In the data rows, the value 128 means zero.
Here is a table of points, one per row:
[ 84 182  42 140 124 134 114  95 107 154  83  37 116 179  76  70  91  82 172 167 103 120 133 120 145 155 158 164 143 128  83 150 131 144  19 137 149  92 171  88 179  47 188 164  60 149  97 100  80  84 117  88 157 156 145 140 170 179 192 123 176  80 136 179]
[155 149 139 122  85 137 100 200 143  79  34 148 130  42 179 107 145 154 120 133 108  71 100 151  64 138 166 115 153  99 103  47 114 180  94 111 112 164 127  29 157 162 181  97 127 157 176 129 109 142 144 109  84 190 161  68 131  52 159 105 144 132 123 114]
[136  89  87 141  45 155 154  80  81 133 110 121 136 125 150 115 148 164 125 139 129  95 188 118 117 100 234  86  85 147 148 148 133 169 161 105 191  77 143 185  81 183 128 152  79 103 108  99 119 114 200  61 196 115 169 207  63  53  79 158 131 216  97 150]
[113  62 217 125 101 117 153 110 124 152 122  83 152 133 127 120 170 147 184  68  98 111 128 204 133 152  45 123  93 123 107 132  74 105 146  87 202 150 107 137 125  98 125 137 145 157 132  34 114 122 155 168  96 198 170 180 136 165  93 159  65  98 196 176]
[ 99  87 121 163 105  60 138 128  71  92 183 109 218 193 131 121  68 159 123 191 148  99  97 171  70  82  48  91 142 122 153 122 127 140 131 175 146 163  79  65 187 201 124  28 108 105 151  94 164 124  89 103 149  92 123 106  69 147 171  78 117 108 145 142]
[136 145 123 154 120 107 176 103 126  72 130 210 165 115 188  87 141  69 100 142  75 133 136 122 114 171 155 113 123 140  66 103  98  96 120  64 135 108  84 150 129 149  83 159  94 106 106 194 211  51 120 153 108 158 144  50 149 151  37  77 204 173 173 219]
[138 201 139 202 149 171 159 137 152 129  51 154 141 150 160 136 165 166 169 122 209 201  89 155 200  79  97 114 108 167 129 123 158  77 178 173 125 174 128 142  40 115  72 167 165 144 127 112 115  53 151  76 140 137 132  97  77 146 158 126 138 106 177 151]
[164 125  90 208  57 112  80  59 177  52 171 141 147  90 182 164  89 148 146 134 128 168  94 174 167 182 160 125 202 165 165 102 160 113 170 128 107 132 155 199 120 127 126 160  74 127 122 102  99 157  78 158 149 187 100 143 171 131 157 176  76  80 127  67]
[ 61  89  81 180 140 201 151 191  99  57 146  76  95  96 118 175  25 154 156  64 128 112 176 183 107 161 112  40 126 142 174 148  95  92  79 121  91  97 174 135 105 128 109 114 138 105 101  70 130 111 166 147  76  35  56  76 105  87  87 107 132 113 212 141]
[ 99 125 146 111 148 169  92 173  87 192 126 119  93 187 135 177 136 155 115  41  61 135 113 105 171 129 183 121 130 132 180 129 230 129 113 130 174 151 136 117 206  96 111 118 129 132 149  98 236 103 131 160 145 185 117 120 115 178 154  24 127 183 131  77]
[118 205 165 153 137  51  86 174 141 103  92 115 119  95 104 157 124 143 121  64 206 148 145  90 176  93 142 131  62 133 120 103  37 152 177  29 129 123 158 104 151 146  95  47 108  63 109 144 101  64 130 192 117  76 153 176 130 141 191  98 146 173 137 100]
[132 136  83 154 122 142 163 138 180 252 114 172 150 188 147  88 128  87 184 112 136 130  84 131 140 183 117 159 123  30 193 122  92 195 113  58 106 190 166 146 111 123 116  93 146  73 102 213  77 154 135 145 166 150  32 141 104  63  99 140 143 197 169 140]
[157 125 158 106 121 116 165 135 136 105 160 142 101  90 114  63 113 143 179 143 149  94 165 121 119 103 140 150  34  25 124  68 169  32 141 221 157 110 148 100 139  62 147 134  56  88 129 170 205 155  66  98  76 144 120 106 138  81 145 137  96 133  95 151]
[126 136  75 105 136 139  96 123 163 180 130 117  94 147 128 136 102 138 152 114  96 136 123  95  66 126 165 158 136 103 157  73  46 157 176 115  79 158  57 155  45 142 110 127 143  52 138 118 250 170 149  97 196 109 135 126 131 168 141 226 182  55 180 114]
[ 98  87  98  46 131 212  86 114 128 154  78 125 124 108 137  73 153 128  75 128 192 134  60 201  95 119 170 137 113 171  84 226 164 112 170 165  77 123 131  72 116 103  98 111 140 100  93 107 122 136  76 192 155 107 145 144 223 107  98 104 125 151 137 108]
[102 174 130 127 117 117 165 134 152 159 173 204 175 147 119 196 131 128 137 104 179 143 160  99 168 192 139 114  97 189  86 108 149 161  70 141  27 140  73  93 182 167  85 196 129 102  56  53 128 175 165 111  96 169 135 212 107  99  93 131  75  66 132 122]
[196 141  93 124 120 105  58 214  91 163  92 121  97 127  78 165 134  58 115 205 103  78 214 186 114 146  61 104 147 195  54  66 132 124 235 171 123 103 142 198 223 110 127 157 192 134 110 112 138 100 127 131 135  75  78 169  94 113 147 157 143 143 134 112]
[ 99  94  94 170 182 126 124 147 115 136  81 117 179 143 126 146  67 135 146 104 145 185  56  62  97 120  87 113 173 127 185 191 112  79 168 169 131  80  82 127 132 134 185 150 161 160  48 135  93 122  78 200  84 207 183 120  81 100 132 122 129 141  16 136]
[187 118 145 110 167 184  97 109  88  85  74  86 122 139 175 166 156 124 199 189 226 140 138  82 129 134 110 210 127  98 115 169 177 129  92 136 139  59  78 145 148 141 160  55  88 226 172 131 152 190 100 122 133 134  81 136 143 202  57 152  86 163 158  92]
[110 168 144 135 123 162 126  82 116 152 155  86 169  92 127 125 115 145 113  95 141  58 111  78 101 109  92 111 126 115 139 139 154 180 103 126  44  84 140 196 180  92  56 117 164 110 255 174 158  79 125 113  97 113 216  56 189  87 152 131  96 134 100 170]
[113  61 133 114 202 111  95 123 121  92 154  81 210 146 135 186 226 108  80 169 174 105 103 111 120 124 169 151 157 141 166  94  92  72  82 154 181 142 181 124 149  93  30 125 166 157  99 143 114 134 137 101 132 175 104 147 145  89 150 132 152  57  68  90]
[164 107 222 143  90 137  82 119 119  81 159 109 160 198 100 133  93  99 144  77 106  84 118 135 203 155 155 174 108 132 145 147  81 158 167 232 100 144 120 102  91 192 146 208 131 156 172 157 111 121 201 192 161 120 122 195 131 148 131  85 168 121 141 172]
[153 130  67  74 188 137 148 146 186  93 170 133 149 102 149  41 204 139 119  76  60 186 192 141 164  67  95  71 126 174 199 124 114 153 109 175 126 133  81 103 203 118 130  80  84 165 175 165 122 146 137 140  99  77 112 124 149 140 185 174 152 182  86 165]
[170 133 156 144 171 147 128 161 163 119 110 148  91 131 173 147 115  84 158 102  50  87 158  83  89  56 135 134 184 148  59 238 140 148 128 115 159 167 174 106 104 132 126  86 144 139  67  98 148 155  89  87 195  99 133 135 154  99 154 146  32  51  80 199]
[ 83 143 205 196  81 112  86 160 188 118 172 116   2 130  68 113 197  64 123 134 121 135 164 133  84 112 172  60 122 131  99 130 167 141 110 131 146 139  56 153 152 123 159 150 181 141 123 210  56 130  60  82 185 112 145 117 143 132  69 140 149 170 165 123]
[118 115 120  94 111 166 158 110 170 109  88 137 143 119  77 147  96 105 149 192  72 137 119 167 198  97 174 133  78 109 103 124 237 139  78  53 146 110  85 146  30 133 106 120 146  56 171 150  58 137 157 212  74 122 107 137  81 217 115 149 147  89  63 120]
[126 141 173  79 152  74 137  43 139 207 220 172  81  87 195 129 101  62 123 141 173 106 125 157  88 147 124 187 155 188 186  93 158 105 153 118 140  81 143  91 109 165 188  85 123 123  79 152 106  73 245  90 106 121 156  62 118 158 140 155 129 147 139 123]
[145 172 103  86  88  47 122  78 204 167 116 144 115 215 139 194 108 156  42 168 112 134 124 132 133 131  79  88 138  29 151 178 111 128  65 151 175 113 140 118  51 112 176 132 179 164 137 106 201 140 123 115  50  81 108 132 182  79 125 126 135 173  93  89]
[189  65 103 134 126 156 157 125  69 132 132 179  44 138 155 118 156 149   3  92 175 190 147 126 119 180 119 162 150  82  95 130  82 118 112  94 140 122 124 136 121 109 134 184 152 103 171 135  56 123 139 102 129 141 127 199  94 202 168 106  99  50 104 164]
[168 144 181  45 234 123  91 152  80 113 178 155 157 164  25  89 141 213 132 182  94 168 104 109  67 125 182 126 182 114 128  75 130 138 132  83  74 168 243 141 113 119 193 100 157 170 119 147  92 127  88 102  80  83 190 132 123 134 106  91  65 154 123 102]
[118 171  87 111 140 108 158  66   4 126 154 149 123   0  97 143 133  92 162 142  78 140 130  85 110  87  82  90 125 121 100 162 118 109 111 170 149 156 162 119 127 151 126 112 170 161 183 131 103 196  56 120 148 120 102 157 150 107 120 112 216 137 155  83]
[ 89  90 138 107  89  65 166 120 147 162 139  93  95  95 114  66 145 142  89 152 156 144 169  80 158  78  56 133 133 188 123  73 134 158 147  69 111 144 142 161  82  97 194 192  63 174 129 166 159 195 157 172 150 104 128  51 109  84  87  70 115  38 116  75]
[ 80 114 165 124 120 125 212 176 159 105 128 125 132 121  94 133 108 180  70 142  92 114  62 117 199 192 104 235 123 117 107 188 109  90 171 118 132 124  96 138 134 154  87 165  80 122 114  74  95 141 135  83 160 130  92  63 118 185 133 207 131 210 116  58]
There is one direction along which these points spread out most. Take the direction at right angles to it along which they spread out most. Go by this last direction. For each point below, how far along it does it lie, from 0 to 99? 50 is the average, and the first point above lies past it. One standard deviation of the points above along it is 16.
[ 98  87  98  46 131 212  86 114 128 154  78 125 124 108 137  73 153 128  75 128 192 134  60 201  95 119 170 137 113 171  84 226 164 112 170 165  77 123 131  72 116 103  98 111 140 100  93 107 122 136  76 192 155 107 145 144 223 107  98 104 125 151 137 108] 65
[155 149 139 122  85 137 100 200 143  79  34 148 130  42 179 107 145 154 120 133 108  71 100 151  64 138 166 115 153  99 103  47 114 180  94 111 112 164 127  29 157 162 181  97 127 157 176 129 109 142 144 109  84 190 161  68 131  52 159 105 144 132 123 114] 37
[164 107 222 143  90 137  82 119 119  81 159 109 160 198 100 133  93  99 144  77 106  84 118 135 203 155 155 174 108 132 145 147  81 158 167 232 100 144 120 102  91 192 146 208 131 156 172 157 111 121 201 192 161 120 122 195 131 148 131  85 168 121 141 172] 56
[118 115 120  94 111 166 158 110 170 109  88 137 143 119  77 147  96 105 149 192  72 137 119 167 198  97 174 133  78 109 103 124 237 139  78  53 146 110  85 146  30 133 106 120 146  56 171 150  58 137 157 212  74 122 107 137  81 217 115 149 147  89  63 120] 50
[157 125 158 106 121 116 165 135 136 105 160 142 101  90 114  63 113 143 179 143 149  94 165 121 119 103 140 150  34  25 124  68 169  32 141 221 157 110 148 100 139  62 147 134  56  88 129 170 205 155  66  98  76 144 120 106 138  81 145 137  96 133  95 151] 43
[132 136  83 154 122 142 163 138 180 252 114 172 150 188 147  88 128  87 184 112 136 130  84 131 140 183 117 159 123  30 193 122  92 195 113  58 106 190 166 146 111 123 116  93 146  73 102 213  77 154 135 145 166 150  32 141 104  63  99 140 143 197 169 140] 27
[ 89  90 138 107  89  65 166 120 147 162 139  93  95  95 114  66 145 142  89 152 156 144 169  80 158  78  56 133 133 188 123  73 134 158 147  69 111 144 142 161  82  97 194 192  63 174 129 166 159 195 157 172 150 104 128  51 109  84  87  70 115  38 116  75] 35
[102 174 130 127 117 117 165 134 152 159 173 204 175 147 119 196 131 128 137 104 179 143 160  99 168 192 139 114  97 189  86 108 149 161  70 141  27 140  73  93 182 167  85 196 129 102  56  53 128 175 165 111  96 169 135 212 107  99  93 131  75  66 132 122] 60
[164 125  90 208  57 112  80  59 177  52 171 141 147  90 182 164  89 148 146 134 128 168  94 174 167 182 160 125 202 165 165 102 160 113 170 128 107 132 155 199 120 127 126 160  74 127 122 102  99 157  78 158 149 187 100 143 171 131 157 176  76  80 127  67] 67
[145 172 103  86  88  47 122  78 204 167 116 144 115 215 139 194 108 156  42 168 112 134 124 132 133 131  79  88 138  29 151 178 111 128  65 151 175 113 140 118  51 112 176 132 179 164 137 106 201 140 123 115  50  81 108 132 182  79 125 126 135 173  93  89] 50
[170 133 156 144 171 147 128 161 163 119 110 148  91 131 173 147 115  84 158 102  50  87 158  83  89  56 135 134 184 148  59 238 140 148 128 115 159 167 174 106 104 132 126  86 144 139  67  98 148 155  89  87 195  99 133 135 154  99 154 146  32  51  80 199] 60
[153 130  67  74 188 137 148 146 186  93 170 133 149 102 149  41 204 139 119  76  60 186 192 141 164  67  95  71 126 174 199 124 114 153 109 175 126 133  81 103 203 118 130  80  84 165 175 165 122 146 137 140  99  77 112 124 149 140 185 174 152 182  86 165] 39
